In the data rows, zero lies at 7.5, halfway between 7 and 8.
Here are some points:
[ 5 10 10  6  6  5 12  6  7  6  9  7  6  6  8  7  9  4  8  9  6  9  7  7]
[ 3 10  8  4 10  9 10  8  6  9  4 10 11  7 14  8  8 11  8 12  4  4  7 11]
[ 6  6  9  9  6  7  7  7  9  5 10  7  7 11  7  8  9  5  6  6 14  5  8  6]
[ 4  8  8  5  8  7 13  7  9  8  7 10  8  5  8  9  9  6  9  9  5  9 10  9]
[ 5  9  4  6  8  6  4 10  7 10  7  8 10  7 10  8  6  8  9 10  8  6 10  8]
[ 8  9 10 14  1  3 10  7 13  5 10 10  7 10  3  7  9  2  8  5 10  8  7  8]
[ 9  4  9  9 10 10  6  6  7  7  7  8  8  7  8  7  6  7  7  6  9  8  8  9]
[ 5  8 10  6  8  7 10  7  9  8  7 10  7  6  9  9 11  7  9  6  5  8  6  7]
[ 5  5  5  1 11 10  6 11  7 12  7  6 11  7 12 12  5 13  7  9 10  3  8  8]
[13  7  7 12  8 10  9  7  8  5  8  9  8 10  4  8  5  4  9  4  9 11  8  8]
[11  7  8 11  7  6  9  4  8  5  8  6  3  7  5  6  8  3  7  6  8  8  9  6]
[ 9  6  8  6  7 10  8  7  9  8  7 11 11  8  7  8  6  7  8  5  7  8  8 10]
[ 4  9 10  4  4  5 10  8  8  8  9 10  8  7  8 10 12  5  6  8  7  8  6  8]
[ 6  8  5  3 12  9  3 10  4 11  7  7 10  8 14  9  9 11  6 11  5  6  7  6]
[ 3  7 10  8  2  1 11  8  8 10 10  9  6  6  5  8 10  3  6  8  7  7  6  6]
[11  7 10 11  5  8  8  5  8  4  8  6  5 10  6  4  8  8  8  6 11  7  7 11]
[ 4  9  5  1 10  8  4  9  3 11  7  5  9  7 13  9  6 12  7 12  6  6  7  8]
[ 2 11  8  6  6  2  8  9  7 10  9  6  6  6 10  9 10  5  6 10  7  6  8  5]
[ 7 10  6  3 11  9  7 10  6  9  6  7 10  7 11  9  7 10  9 10  5  7  8  8]
[11  6  8  9 10 12  7  7  6  6  7  5  7  7  8  6  6 10  6  7  7  7  6  9]
[ 5  6 10  7  5  4 13  8 11  8  9 12 10  6  7  9 10  2  8  7  7  8  9  8]
[ 6 10  8  7  0  0  9  7  9  6 10  7  5  6  5  6 11  2  6 11 10  7  9  7]
[ 8  4  6  5 12 12  2  9  6  9  6  7  9  8  9 11  6 11  6  5  8  7  5  8]
[ 2  8 11  4  7  4 12  8  6  8  9 12 10  7 10 10 11  4  8  8  3  8  9  7]
[ 4  6  6  3 12  8  5  8  6 12  5  7  8  5 13  8  9 11  9 10  4  8  9  8]
[ 5 10  5  2  4  6  5  8  5  9  6  7  8  6  9  8  8 12  8 12  6  8  6  9]
[10  7  7 10  7  9  6  7  6  6  7  5  6  7  3  7  5 10  5  5  9  9  7  9]
[10  7 10 11 10  9  8  6  7  5  6  7  6  8  3  8  5  8 10  2  7  9  6  8]
Here are 23 more points, each followed by its number:
[ 9  4  7  8  6  8  7  5  9  6  9  5  5  8  6  8  6  6  8  4 12  8  8  4] 0
[ 9  8  9  8  8  9  6  7  8  7  7  6  7  7  8  7  6 10  7  7  9  7  6  9] 1
[ 9  6  9 10  8 10  8  7 10  7  9  7  8  9  8  6  7  7  7  5 12  4  9  8] 2
[8 8 6 6 7 9 6 8 5 8 7 8 8 7 4 9 6 9 9 7 6 9 8 7] 3
[ 3 11 10  6  4  3 12  9  7  7  9  8  7  7  8  6  9  4  8 10  6  8  9  7] 4
[ 9 10  8 10  8 10  5  8  6  8  5  8  7  9  8  8  7 10 10  8  5  9  5 10] 5
[ 6  6  8 11  6  4  8  7 10  6 12  7  7 10  6  8 10  1  6  5 10  7  9  4] 6
[ 3  5  8  5  8  6  8  7  9  9  8  9 10  7  7  8 10  7  8  7  7  7 10  9] 7
[11  8  8 14  6  5  7  5  8  5 11  4  3  7  3  5  7  4  6  5 10  8  8  5] 8
[10  8  5  9  8  9  4  8  9  9  8  6  8  8  7  7  5 10  6  7 10  8  6  8] 9
[ 9  5  6  8 11 10  6  5  7  7  7  6  6  7  4  8  6  9  9  4  7 10  8  7] 10
[ 8  5  4  4 10 11  5  8  5  8  5  8 13  9  6  8 10 11  7  9  5  8  9 10] 11
[10 10  7 13  8  5  8  8  5  5  9  5  5 11  7  7  8  3  8  5 10  7  9  5] 12
[ 7  9  9 10  7  8 10  9  9  5  8  9  7  8  6 10  9  6  9  6  6  8  7  6] 13
[11  7  7 11  7  7  6  5  8  8 10  5  5  9  8  6  8  6  3  8 10  7  8  4] 14
[ 3 10  9  5  5  3 11  7  7 10  9 10 10  6  8  7 12  2  6 12  4  7 10  6] 15
[ 5  9  8  6 11  9 10  9  9 10  6 10  9  4 12  9  6 10 12  8  2  7  8  9] 16
[6 9 9 7 7 8 8 7 8 8 6 8 6 5 8 7 8 8 7 7 7 7 5 6] 17
[ 3  7  8  5  3  1  9 10 12  9 11 10 10  5  7  9 11  3  3 11  8  8  8  4] 18
[11  6  8 11  5  6  6  7 11  7  9  5  6 10  7  7  7  5  7  6 12  6  7  6] 19
[ 6  8  8  9  6  3  8  7  8  8 10  7  7  9 10  7 12  3  3 10  8  7 10  2] 20
[ 9  8  8  6 11  8  8  6  6  8  8  8  7  7  9  6  8  6  8  8  6  8  9  7] 21
[ 3  8  9  6  5  1  9  7  7  8 10  7  5  6  9  9  9  3  6  9  8  6  9  3] 22
Which of these numbered points is nearest to each point below, ignoring the 2 directions in which the first points spread most? Its number follows each.
[ 2  5  7  4  7  3  7 10  6 12  9  8  7  5 13  9  7  5  6 11  8  6 10  5] > 22
[ 5  7  6  3  9  7  3 10  6 11  7  8 10  9 12 10  9 10  7  9  8  6  6  5] > 19
[ 1 11  9  5  4  2 12 10  7  8  9  7  8  7  9  7 10  4  9  8  5  8  9  7] > 4
[ 4 11  7  7  7  3 14  9  7  9  9  8  9  8 11  6  8  6  7 11  7  5  9  7] > 4
[ 5 11  7  9  5  1  9  9  8  7 11  6  7  9 10  8 11  1 10  8  8  6 10  5] > 12
[10  8  8  9  7  7  8  6  7  5  8  3  5  7  4  5  5  8  6  7 10  8  7  7] > 8
[10  4  6  7  6 10  5  6  5  5  6  7  4  5  0  7  5 10 10  5  8 11  8  8] > 3
[ 7  5 11 10  5  5 11  4 11  7 11  8  5  8  6  5  9  4  6  5 11  5  9  6] > 2
[ 9  6  9 11  4  6  8  4 10  5 10  6  6  9  4  5 10  4  6  5 10  4  9  7] > 2
[ 8  6  9 12  5  6 10  6 10  6  8  9  4  6  5  5  9  2  9  6  9  8  9  6] > 21
[ 7  5  9  8  8  7  8  6  9  7  8  8  7 10  6  7  8  7  6  5  9  7  8 10] > 7
[ 1  8  7  5  8  6  8 10  6  8  6 11 10  8 10 10 12  5  8 10  4  7  8  6] > 13
